Rotation paths and how fast each direction turns (degrees each step)
Each turn is a multiple of 5 degrees from 10 to 175, or 0.
Each row of a path follows its step; steps can be skipped.
Path 1:
step 1: [9 20 -3 18 -21 13 -11 -27 -20 1 17 -25 41 -37 -19 16 6 18 53 26 -31 -34 10 6 22 23 -37 -32 -22 -7 -17 13 -38 10 -2 -4 18 28 23 14 45 -27 -29 24 15 -41 19 -41 -8]
step 5: [17 27 -12 0 27 20 11 7 -39 15 -3 6 3 25 35 23 -31 2 -21 -64 11 -12 -4 29 -3 15 -22 -37 21 -1 -18 37 9 -40 66 -40 -11 5 6 -24 -14 -15 -28 17 5 36 -9 7 20]
step 8: [-18 -17 -38 54 -21 -12 23 -36 3 4 46 -9 -10 -2 24 -4 -28 0 42 -43 -3 -49 14 17 -35 4 22 5 29 -2 -45 33 -20 0 51 22 25 -13 -8 15 23 1 -9 -2 0 -16 12 19 -29]
step 10: [-33 24 40 26 45 -20 15 12 8 -39 29 -30 -26 -24 1 -20 11 20 18 8 -10 8 -2 76 -15 25 11 -8 16 3 -29 18 0 -4 71 -10 25 -20 2 -19 12 -7 -10 12 -16 14 16 -25 8]
step 17: [1 -57 20 2 -43 14 -29 -21 -19 -19 18 -48 13 -18 29 42 2 27 -8 19 -9 5 9 21 2 34 -36 -35 -30 -43 -15 19 -9 31 31 -27 13 -49 -15 22 9 12 5 5 -29 22 -11 6 19]
step 18: [2 -26 15 -11 -27 -18 -28 -63 -7 -21 -34 25 34 -21 -24 14 -2 54 -4 42 2 -3 -14 7 -30 34 -11 -21 5 14 -36 36 -6 -34 11 -3 13 39 15 49 14 26 2 14 11 2 9 -15 -35]
step 19: [-26 -31 -37 57 -25 35 -14 -20 -10 -23 -13 -21 18 -5 -37 -2 2 23 18 6 14 -8 -13 31 20 19 -36 -47 -9 -8 -3 -16 7 27 9 0 42 47 -14 -26 30 18 -56 12 5 15 8 19 8]
step 20: [-2 -21 -10 9 33 6 17 7 -29 10 -23 13 47 21 -16 -18 20 16 -14 37 -29 -47 21 22 -42 -18 -25 -48 4 2 3 28 -42 27 15 -57 12 2 -17 26 35 11 5 33 -5 -1 16 6 -25]
step 23: [22 -47 7 -40 -15 11 -15 -17 -9 44 35 47 -5 7 -9 -5 -15 20 -29 -47 1 -13 -19 4 9 0 -22 -51 29 0 -11 37 -21 -29 22 -33 6 -29 33 11 -34 16 -6 20 24 12 46 -6 -11]
Speeds:
[4 5 -8 3 7 -2 3 -10 6 14 3 3 8 5 0 -2 15 3 11 -1 -5 -11 12 1 -3 -9 -10 9 -7 -6 -2 -11 10 3 -2 11 5 10 -14 3 3 10 -11 7 1 -5 3 5 -13] : 60
[1 -1 -6 -7 -2 -10 12 4 4 5 -12 -7 -12 0 -7 4 -2 8 -11 2 -9 4 -13 -7 3 11 2 -3 6 16 -6 -13 7 4 5 12 -9 4 -2 -2 12 8 -11 -6 4 4 -11 -1 -8] : 115
[-4 -2 -7 17 -14 8 2 5 1 -8 5 -8 -7 10 5 6 -4 -3 -14 -1 -2 -12 14 0 8 -4 8 0 -4 2 -8 -4 4 -3 6 -5 -2 14 -9 -6 -4 2 7 -7 4 4 -2 21 4] : 130
[9 -1 -7 2 -6 -4 -7 7 -6 -4 -2 -3 1 1 -1 -4 1 -6 10 -16 0 -10 -6 -10 13 -11 -13 -10 16 8 5 3 3 2 3 7 2 2 0 -5 13 -2 14 19 4 7 3 -1 3] : 100
[-5 6 11 -1 12 8 7 -9 -2 4 11 -2 -12 -3 -12 11 -3 -5 2 1 -2 -14 1 -3 -11 4 5 0 0 16 4 16 2 -12 2 -5 -3 -7 -4 8 3 6 7 12 4 6 -2 4 -14] : 145
[8 -19 1 -2 -16 -5 -5 -15 -7 4 1 5 -10 -13 6 -5 0 6 7 0 8 -12 -4 -12 2 3 7 12 -12 5 -8 -5 11 4 -1 -8 1 -7 13 -1 -2 5 1 2 4 -3 3 2 0] : 70
[6 5 6 -8 3 -7 0 0 4 1 10 0 2 -9 10 1 0 9 -8 -3 0 20 4 -10 21 9 -13 4 -5 -2 3 4 5 -15 13 -8 8 3 -5 0 -4 10 4 3 -8 9 5 6 -4] : 60
Path 2:
step 2: [29 -40 -27 8 23 34 -3 -22 -41 -38 -10 2 -25 40 57 0 12 -27 -9 17 3 7 -2 -12 -1 -16 23 -3 30 5 5 -9 17 13 35 0 -21 27 -34 -61 45 15 -2 -38 14 -2 -19 -1 17]
step 3: [23 -45 17 18 19 -10 4 -27 -13 -19 -38 5 13 -6 -32 42 40 17 24 -31 0 -56 -12 -11 2 -23 22 5 -13 -15 6 -43 22 -5 -49 7 -13 -39 -13 -31 -24 -24 -10 2 7 9 18 -31 30]
step 7: [-11 -8 19 15 40 30 -27 -40 6 21 -34 18 -7 0 37 -15 6 11 20 23 27 -1 -3 -31 -19 -28 3 -32 20 -10 -11 -23 -12 4 28 -59 -10 42 -28 -9 27 -5 -45 -5 1 -14 5 -48 -21]
step 10: [30 -42 2 -3 -8 32 6 18 -19 -26 -17 -1 3 13 -22 -10 -25 24 12 10 -18 8 -20 -21 5 -18 -7 0 -5 3 -22 -59 22 -6 55 -1 -2 35 -21 14 60 8 -12 -48 30 28 7 -11 -46]
step 13: [11 28 18 14 9 24 23 -8 -21 -31 6 17 -14 10 26 -18 -21 -20 -1 32 29 -17 -20 -8 -27 -2 -5 -8 19 -16 46 -71 24 48 1 5 42 38 1 -29 24 -44 -30 -11 22 12 -9 5 -17]
step 16: [18 -45 10 -10 21 6 -40 3 -42 -25 -25 25 19 -32 -22 -13 6 -12 18 13 -2 -29 -27 4 -51 -13 13 19 38 -10 22 -27 9 -1 -20 -5 35 36 -3 -9 10 8 4 -40 6 23 61 -30 14]
step 18: [-3 -39 47 -9 -16 7 39 -12 -15 7 -7 22 14 27 15 -17 14 46 -5 13 20 -14 0 -33 -4 -33 -24 -5 -13 -12 39 -40 21 28 47 -24 10 9 -8 7 -6 -44 7 -53 6 -9 11 -38 6]
step 19: [31 -13 -1 2 17 -12 -15 -39 -7 -64 -6 38 -2 -18 28 -5 -31 32 51 0 15 5 -19 14 -7 -38 12 6 10 -23 -28 -12 15 16 4 3 -6 49 -11 -71 17 8 -10 0 6 20 -22 14 11]
step 24: [-13 30 19 -1 30 -4 6 -25 -19 13 -1 32 39 -39 -8 0 24 45 43 2 -13 -28 -38 5 -37 -27 13 -20 -3 -12 -1 -66 13 -11 16 -30 2 6 4 -49 12 -13 -36 -6 21 8 9 -32 -8]
Speeds:
[-2 10 13 14 -2 -3 0 6 -11 10 7 -9 -2 1 10 6 -7 -10 -5 3 -1 -4 0 2 1 2 20 5 -4 -1 7 -14 3 -3 -3 3 9 -6 5 2 5 15 2 -12 2 11 6 13 -1] : 25
[-5 -16 -2 12 8 -9 -6 15 2 -3 0 -4 -9 -10 4 -13 -7 -2 9 -8 5 -2 2 -10 7 -11 -1 1 -6 -17 -5 4 -2 -2 -1 1 -8 -7 11 6 2 -3 -5 6 8 18 1 -5 -1] : 160
[-9 -5 1 -7 0 -5 3 -4 2 -6 -5 -18 5 -5 -2 6 7 5 -20 1 2 -1 -1 -6 6 -8 7 4 -23 1 10 7 3 -10 -4 -5 -5 -14 -2 -9 -2 -10 -4 4 -7 -7 4 8 -1] : 125
[4 9 12 9 -6 -1 6 -8 5 -12 1 5 -9 -5 17 5 -11 -10 -6 6 18 4 5 -1 5 0 3 0 8 1 -9 13 4 -2 -10 -12 7 1 -1 4 2 -9 -5 8 0 -8 0 -7 -10] : 55
[10 0 -4 -1 -7 2 -2 2 5 1 -5 -2 -2 -15 -21 13 -4 -5 2 -2 -2 7 5 -14 0 6 -1 16 -4 4 -11 2 5 3 -3 6 5 1 -13 7 12 -1 5 4 13 2 17 6 3] : 65
[-12 16 -9 -3 8 -7 0 -9 -6 -7 6 -10 -8 -4 7 3 -7 -14 4 -3 4 3 0 -7 -4 0 -7 -5 -8 1 -3 -8 -8 15 1 11 -5 4 -13 -9 1 2 -10 7 2 -1 -14 9 9] : 170
[0 0 4 -9 -9 -17 -3 -3 9 3 -4 3 -5 3 -7 1 -6 5 -2 7 6 -5 -17 -10 -1 -8 6 -10 7 9 -11 -13 -9 3 -7 0 -5 -4 16 6 6 -7 0 -9 6 -8 0 5 13] : 120
Path 3:
step 9: [28 10 -19 -15 21 -31 -21 28 -34 -5 -66 3 -28 -3 32 -17 -29 3 22 -61 17 -6 -12 14 25 3 -19 -30 -20 27 -6 41 17 13 -7 6 7 -8 37 14 -11 8 42 33 -19 7 -33 -14 54]
step 10: [43 -21 -36 8 9 -26 -59 -19 28 -25 -17 -2 9 12 -10 -24 -15 -56 8 33 6 -8 20 14 -25 -6 26 6 -40 -1 1 62 10 21 11 23 12 5 -13 -38 30 16 -9 -12 -12 -40 -34 43 -13]
step 12: [16 2 24 9 12 -45 -11 36 -32 19 -34 58 -25 -5 1 -25 -27 -17 -22 -9 10 30 11 -22 7 -55 -20 35 -33 -14 -1 6 -8 17 8 14 24 -11 -46 45 -17 25 15 -36 36 21 20 -34 -27]
step 15: [16 1 -1 -32 -35 -68 -20 -20 23 14 4 36 -13 39 33 -29 22 27 15 -27 46 8 43 -5 -16 -12 -70 5 -6 8 12 5 -3 25 54 -32 -8 -4 21 -21 0 24 -12 15 0 -6 -12 2 -5]
step 16: [39 -4 -38 -6 5 -10 19 16 -8 4 -17 -20 0 -6 -8 -5 -39 -4 6 -18 30 32 14 24 -18 -52 -15 5 18 -27 -1 -24 -8 14 -21 40 20 15 23 -5 83 41 33 -35 11 -5 -43 -30 -21]
step 20: [3 26 -40 36 0 -63 21 43 22 -5 -23 2 2 -14 17 -20 -46 27 -13 -29 13 -11 -3 30 3 -25 -15 -4 -13 -49 -36 2 22 38 31 35 -18 -1 27 14 -12 -41 26 -24 -24 -13 33 6 -4]
step 24: [-20 2 -4 20 -24 -41 2 15 14 34 -28 -4 -62 -6 26 -40 -5 -20 -14 0 -18 29 17 23 -23 -22 9 22 8 47 21 -20 4 -1 27 46 -18 32 2 18 9 31 76 5 -7 -28 1 26 22]
step 25: [-19 9 7 -7 15 -17 -1 17 -35 -41 -28 17 -36 35 46 14 -20 -16 20 5 -16 -7 28 12 -14 2 10 6 -50 -41 42 5 13 30 -28 -1 -7 20 -14 -43 35 4 16 -52 34 24 31 39 -24]
step 26: [-23 11 -25 0 12 -15 -1 18 9 -7 -15 3 27 -11 35 1 -21 26 -10 7 34 -22 -2 -30 4 -32 -47 31 -62 37 -5 7 -32 -2 19 19 10 -14 52 -44 -19 40 0 11 -49 58 17 4 -18]
Speeds:
[-3 -11 -7 4 -15 -11 0 -8 0 13 11 -1 -12 -6 10 7 -2 9 -11 -3 3 -5 8 -1 -10 -2 14 -10 -2 -5 4 -7 1 13 -7 -1 5 6 -4 5 -4 -1 2 -10 -4 0 -2 -16 -7] : 85
[7 1 -5 2 22 -6 -3 2 -12 2 7 -15 -19 4 6 4 0 11 7 9 -5 -1 7 -7 7 6 12 0 -6 4 0 17 1 -13 -6 3 4 -5 5 -5 4 -4 -2 0 -4 6 6 -3 0] : 90
[-3 -7 -2 -14 1 -2 10 -3 -5 6 6 -8 0 -4 -9 -25 -10 2 11 -9 -2 -6 1 8 -11 0 -8 -2 3 -8 1 4 -3 -9 -7 5 -3 -4 -10 1 -6 3 10 -10 4 2 15 -3 8] : 90
[3 6 5 -13 8 -4 12 -4 0 7 11 8 15 2 3 5 -13 1 -6 7 -2 -6 -6 -2 -10 -1 2 12 2 9 -17 4 3 5 1 8 4 -10 -1 -7 12 6 -8 -2 9 -1 -4 -15 -10] : 70
[-1 14 -1 1 -1 8 12 -2 -2 -5 -2 6 -5 6 7 3 5 -4 1 -12 -10 10 -3 -11 -3 -3 -2 -5 -4 5 -3 21 -15 7 -2 -3 -12 7 1 10 -3 -3 -1 -14 1 -14 1 -10 6] : 140
[-4 7 -16 -11 -3 -5 -2 1 -11 0 3 1 -4 8 -13 11 -6 10 -2 4 10 10 -13 1 -1 0 -1 2 -14 -7 -3 -8 -12 -3 9 3 6 -11 -5 18 4 1 5 4 -4 -1 -7 0 12] : 100
[11 0 -6 16 -4 -8 10 -10 0 7 -10 7 -5 4 2 -10 -1 -10 -14 13 4 -7 -4 9 16 13 -2 1 -5 7 -4 0 -3 -8 0 -1 0 -9 -12 5 -7 -7 -2 -10 12 -3 -1 1 2] : 35
[17 3 6 -1 -9 5 3 2 13 -1 10 9 -4 -5 2 -10 4 7 -1 3 -14 1 -9 1 -6 1 1 5 -12 -8 3 4 -12 -7 3 -15 0 -5 1 -6 4 -5 7 0 -10 19 -13 1 -6] : 95
